Rows are one point carried round by a steady rotation, each followed by how many steps it has turned.
The counts run from 0 to 357.
[131 146 162 116 128 101 142 143 130 151 135 159 126  94 115  89 155 115
 119 123 104 143 118 170 123 104 144 149 140 178  97 126  97 118 132 184
 128 195  93 192 108 158 125 122 152 154 132 113 140 165 117]
197
[119 133 152 135 158  81 119 136  99 168 106 143 166 109  95 102 163 154
 107 106 122 174 156 143 171 133 129 139 119 170 101 103 119 147 121 146
 134 195 117 121 158 123 159 121 145 182 163 136 124 147 106]
156
[125 170 147 105 128 121  95 106 110 122 137 122 108  75 126 108 167  58
 132 126 135 119 117 149  94 112 176 123 112 156 140 145 106  94 134 144
  76 156 114 178 142 136 161 138 146 158 109 153 104 162 105]
92
[120 134 146 125 131 106  89 158 112 149 100 132 145 103  96 113 154 136
 103  74 112 165 144 141 175 174 188 132 145 185 135  99 125 121 116 125
  95 168 114 134 180 115 150 114 153 148 123 137 133 160 113]
43
[136 145 156  95 113  87 126 122 124 147 128 155 130  99 116 101 160 107
 125 133  99 157 131 159 118 103 143 134 132 184  91 145 105 115 134 184
 126 205  87 181 126 167 134 127 149 159 122 138 123 160 125]
200
[125 128 131 104 118 108 119  99 104 165 156  99  88 119  93  95  82  98
 121 129 119 165 144 142 143 118 153 182 180 167  85 159 101 125 133 130
 111 164 135 158 124 113 149 103 134 120 127  81 155 160  86]
125
[138 142 124 107 109 137 120 106  73 120 152  84  86 104 121  90  92  82
 130  96 134 126 106 123 100 150 196 148 153 147 140 108 117 109 102  96
  95 136 149 131 150 108 168  98 141 137  81 107 136 158 109]
327
[137 167 108 127 166 117 139 118  72 118 115  92 153 115 120  75 143 113
 118  90 167 133 139 114 112 134 148 129  99 122 124  81 129 137 123  89
 134 163 164  97 148 117 206  99 143 158 148 141 133 129  99]
256
[119 128 116  85 127  75 137  83  81 137 158 121 117 126  90  79 115  83
 110 130 125 175 144 129 115 120 127 119 131 165  83 162 115 124 118 159
 136 196 114 117 143 123 174 130 154 132 121  99 135 141 102]
15
[188 166 125 118 126 134 161 105  76 142 138 118 106  94 161 115 143 109
  95 183 153 148 142 160  91 123 129 133 189 133 125 140 109 120 146 107
 122 188 147 118 175 135 147 123 132 121 137 116 160 144 111]
173
[140 169 125 112 143 123  97 141 111 148  86  88 158 119 135  89 139 140
 145  78 116 153 152 139 145 104 149 183 133 156 104 102 116 132 158 102
 125 163 141 148 107 169 158  58 134 157 140 160 127 145 109]
350
[122 127 116  89 134  74 112  68  65 128 132 105 123 113  92  99 103  78
 135 157 149 179 144 111 107 135 142 114 114 149 102 160 113 138 123 134
 109 181 125 118 146 114 185 137 159 134 129 125 125 138 116]
19
[136 165 110 138 174 121 151 119  77 125 120  92 149 113 114  70 134 120
 122 102 169 131 134 119 113 127 140 145 106 117 120  75 123 144 125  83
 137 164 169 104 136 112 199  97 143 157 159 126 143 124  93]
258
[181 149 147 105 163  92 157 105  70 161 136 125 127 113 146  97 144 111
  89 159 159 143 139 135 102 124 110 106 139 125 102 121 118 145 157 126
 135 215 132 124 157 148 146 117 145 153 154 163 133 136 120]
60
[142 131 122  96  68 119 102  85  82 115 119 101 113  98 120 129 112 107
 143 127 101 174 133 127 116 141 188 143 153 177 129 134 117 114  99 119
 103 157 127 118 181 132 172 108 131 147  74 127 123 160 128]
321
[125 161 134 157 137 143 130 154 107 105 107 146 140  63 126 108 157 121
 147 125 151 125  97 150  97 149 188 140 120 148 172  60  92 128 100 117
  97 145 138 158 133 110 165 127 151 163 131 114 145 154 123]
186
[113 159 108 105 105 131 109 157 128  99  77 118 165  95 122 108 168 122
 156  79 104 145 130 146 117 116 180 158 108 176 133 100  92 118 111 146
 120 158 117 152 105 158 173  97 152 147 116 127 128 149 111]
1
[146 143 138  83 131 115 102 152 109 175 126  94 106 130 138  94 133 102
  93  82 119 137 151 151 150 130 152 156 181 162 100 141 102 114 168 125
 107 183 125 156 118 154 120  86 139 110 123 143 140 155  88]
241
[121 155 157 123 113 109  94 110 111 141 145 153 109  70 111 116 171  80
 117 138 120 140 122 167 120 118 166 124 138 177 141 140  99 101 125 166
  88 164 107 164 161 123 152 156 133 162 105 127 113 173 103]
88
[102 140 118 124 112 120 117 100 114 131 120 101 127 110  77  93  90 126
 165 109 111 171 134 125 139 107 169 198 128 168  97 117 110 136 104 121
 125 144 136 153 118 116 188  91 135 161 126  83 144 156 100]
119
[119 124 100 107  95  87 123 118  95 108  91 144 164 112 104 103 127 133
 155 121 122 184 129 125 114 128 149 127  93 170 122  71  85 160 106 159
 153 187 127 114 110 143 179 119 147 153 111 118 144 143 132]
111
[146 157 124 145 123 132 120 134  83 105 104 153 139  67 137 125 164 116
 128 153 160 146 115 152  89 161 178 106 129 145 183  72  91 136 106 117
 102 163 139 121 164 109 166 147 147 148 121 124 146 150 130]
182
[143 122 126  77 118  92  78 107  76 151 118 103  98 113 126 127 115  75
 102 138 152 163 154 126 130 163 169 111 159 155 132 154  91 130 151 121
  78 179 127 123 156 122 146 132 151 100 113 147 130 152 110]
133
[130 129 144 131 161  86 136 163  98 170 113 150 159 118 105  88 157 158
  94  92 128 163 147 147 163 144 130 135 134 163 105  80 105 155 123 147
 145 200 124 117 136 124 147 113 150 162 161 126 146 141 105]
153
[118 150 155 126 148 112  97 149 115 145 117 115 136 106  94 100 158 123
 103  65 114 144 140 133 167 158 194 143 130 174 123 111 143 104 112 108
  92 161 116 148 181 115 163 105 155 166 128 146 119 159 103]
46
[123 131 112  95 141  85 105  66  69 123 121  95 127 109  97 106  96  82
 148 162 160 176 141 106 101 140 153 123 109 139 115 153 111 143 124 115
  95 171 133 126 139 112 188 130 165 131 132 132 127 137 124]
21
[136 146 145 120 143 118 167 123 117 128 111 116 139  96 114  98 114 137
 170 148 124 142 105 130  94  98 154 188 116 147  89 107 105 145 116 133
 133 183 123 192  84 151 154  88 165 178 158 115 144 146 132]
306
[ 98 125 143 129 132 108  66 129 107 156 103 106 122  94  97 115 102 119
 156 104 133 155 128 129 153 140 193 181 133 162 136 105  86 142 133 117
  75 140 135 170 102 109 153 103 144 155 126 127 122 166 102]
232
[121 157 158 127 159 120 114 143 116 146 129 101 128 108  96  86 154 112
 103  64 118 129 137 128 157 147 182 148 130 164 113 119 150 100 119 101
  94 160 121 158 179 118 166  99 152 167 137 151 116 155  98]
48
[113 162 111 101 110 134 145 145 128 109 122 104 143 118 106  71 145 111
 135  64  94 138 127 144 120 101 161 173 128 175  94 122 115 102 106 144
 141 164 120 150 111 148 179  82 148 141 117  94 144 144  96]
6
[120 141 151 136 158  83 113 127 102 166 106 139 167 104  92 102 166 151
 113 111 120 175 156 141 169 125 134 144 122 168 101 115 123 140 123 140
 129 187 117 125 167 124 166 120 144 186 165 143 116 145 109]
157
[137 139 119 103  88 135 108  91  79 113 133  86  98  99 119 111 101  92
 140 105 115 148 118 120 107 148 198 145 148 163 138 122 122 108  97 102
  94 139 138 123 170 121 177 102 135 144  72 120 129 159 119]
324
[153 118 120 118 122 120 122 171  95 151  95 128 125 115 132 113 107 146
 111 122 135 173 140 151 142 177 167 153 189 159 131  87  81 154 136 113
 117 180 136 131 116 122 119  97 157  99 133 104 185 150 120]
35
[151 163 134 164 113 158 153 137 109 140 130 141 126  78 132 109 139 158
 134 139 123 148 117 173 120 111 156 189 179 158 135  74  93 130 113 119
 135 151 154 145 140 120 154 101 114 165 131  81 170 162 104]
77
[133 144 158 101 118  94 131 130 126 149 132 159 129  98 115  98 159 108
 121 132  98 154 128 161 119 102 141 136 136 183  92 138 101 115 137 188
 128 204  87 188 118 165 128 125 152 159 125 129 131 163 119]
199
[139 184 134 133 118 154  98 125 128 125  91 111 135  71 130 145 168 117
 136 149 129 157 151 160 129 122 178 175 164 164 141 149 110 104 134  98
  79 149 129 161 173 133 170 116 140 138 145 135 134 157 105]
278
[151 165 112  80  95 126 136  80  97  91 119  84 122 109 132  99 118  85
 155 125 121 145 123 109  73 103 169 142 112 149 105 133 128 108 118 110
 127 170 134 142 143 164 186  90 146 150  97 145 124 144 127]
210
[178 147 143 105 158  91 151 100  65 156 127 127 129 110 149 103 147 118
  97 166 157 148 140 132  99 126 112 106 135 126 104 116 115 148 153 126
 138 215 135 116 162 147 144 124 146 154 155 168 131 135 124]
61
[140 165 107 119 160 115 131 115  73 115 110  90 153 117 120  78 147 110
 117  87 162 133 140 112 114 135 150 120  94 128 128  84 126 135 126  90
 132 167 159  93 157 120 205 102 144 154 140 149 126 126 101]
255
